In the data rows, the value 128 means zero.
Some points, one per row:
[185 175 110 126 135 202 139 100 143 162 139 149]
[107 176 117 186  86 190 165 120 158 139  83 155]
[176 161  46 118 110 172 113 158  91 113 120 143]
[189 124  81 159 111 173 154 136 135 130 111 158]
[ 85  60 208 113 158  12 125 113 190 150 117 125]
[123  93 184 130 105 124 142 115 203 130 123 184]
[157 134 151  88 188 161 149  77 171 145 160 147]
[173 192  20 156 122 195 138 154  80 118 105 142]
[153  89 189  83 107  94 114  53  46  83 114  79]
[164 179  41 139 145 186 148 135 102 111 144 140]
[112 118 162 155  85 193 145 113 129 132  96  90]
[149 200  67 130 153 200 127 136 119 163 128 151]
[164  35 195  44 144 103 116  71 123  88 154  85]
[177 135  94 106 128 192 167  96 140 134 151 166]
[139 136 142 148 159 118 118 193 143 142 145 160]
[149 114 149  88 166  93 123 184 124 128 173 122]
[199 123 136 112 132 165 154  88 152 132  97 151]
[176 150 132  99 154 123 134 136 124 142 162 147]
Here are 24 more points, each followed by its number:
[178 164  54 162 146 182 137 124  96 102 118 138] 0
[155 115 158  75 169  60 155 166 132 118 166 155] 1
[133  74 207  94 136  88 100  53  85 100 153  86] 2
[ 98 161  93 168  63 182 158 125 132 126  84 151] 3
[155 108 181  85 115  98 128  77  71  64 146 133] 4
[ 90 167  97 189  96 167 144 108 162 133  72 144] 5
[ 89  41 179 111 161   4 117 118 171 163 134 106] 6
[185 139 126 137 103 165 158  99 146 129 132 144] 7
[142 129 154  93 163 149 151  88 208 148 152 131] 8
[  0 191  85 173 111  84  82 174  94 163 102 112] 9
[ 83  70 132 158  59  82 130 206 124 132 110 168] 10
[167  88 156  99 160  40 127 157 146 123 154 152] 11
[ 73  53 201 119 158  11 128 119 182 142 132 102] 12
[191 125 106  97 129 156 144  91 153 112 117 144] 13
[146 140 125 106 187 104 156 152 131 138 151 154] 14
[ 73 195 125 138 101 150 178 166  21 148 126 111] 15
[  0 163  39 206   0 128 127 183  97 117  44 142] 16
[168 154 133 121 149 182 124  92 162 137 157 145] 17
[ 94  56 184  98 114  78 122 128 174 149 117 129] 18
[ 63  94 173 121 150  76 117 112 186 143 107 142] 19
[ 64  97 164  91 100  82 113  23 200 136  98  72] 20
[146 143  31 176  97 164 130 187 106 118 104 122] 21
[178 136 126 152 119 171 167 115 155 132 125 146] 22
[199 108 190  74 145 130 132 123 111 116 151 123] 23
Which of these numbered points is nearest to each point below, looking only along the 3 directions in which the first points spread most? Its number follows each.
[ 65  92 170 158 138  45 110 183 139 131 131 141] > 19
[186 104 179 121 147 197 158 123 116 131 149 131] > 13
[ 27 135  54 161 108  26  65 208  94 138 104  84] > 14
[ 86  75 132 160  96 115 134 187 147 116 120 190] > 10
[108  59 173  90 125 119 126   7 195 133 126 129] > 20
[ 84  91 159 169 146  48 130 203 153 158 143 114] > 19
[101 128 169 143 152 101 127 164 118 146 142 125] > 8
[153  80 177  82 200  73 132 126 179 144 158 109] > 11
[ 95  85 179 113  92  94 133  31 187 135  96 121] > 20
[128 146 104 182 118 155 151 129 152 129 105 153] > 22
[165 165 128 125 122 187 159  62 131 146 140 135] > 7
[168 108 160 117 112 177 159  62 183 106 108 162] > 7
[108  76 185 110  92 123 127   5 183 135 111 133] > 20
[151 162 190 136 104 157 153 126  71 126 159 135] > 13
[147 134 113  81 202  70 134 172 133 151 169 148] > 1
[122 107 200 135 127 113 112  70  71 131 163  89] > 4
[150 166  55 152 145 187 128 140 131 112 144 144] > 21
[129 166 150 201 132 149 131 159  77 122 153  98] > 17
[167  72 165  68 165  48 139 125 173 137 151 154] > 11
[101 140 153 159 121 142 135 181 107 171 135 140] > 9
[156 139 135 168  90 212 172  67 147 116 107 155] > 3
[144 128 189 102 174 113 118 139  72 128 151 108] > 23
[128  61 189 123 107 151 139  24 192 141  98 136] > 20
[106  59 166  79 114  91 112  13 202 121  92 107] > 20
[113  61 164  84 121 112 118   6 197 132  89 109] > 20
[140  37 199  57 157  71  97  64 122 107 120  45] > 2
[154  77 194  84 166  79 136 149 129 120 177 105] > 11
[ 42 139  98 163  31 177 152 155 141 107  85 175] > 5
[ 76  34 192  82 172   2 116 126 172 144 132 104] > 6
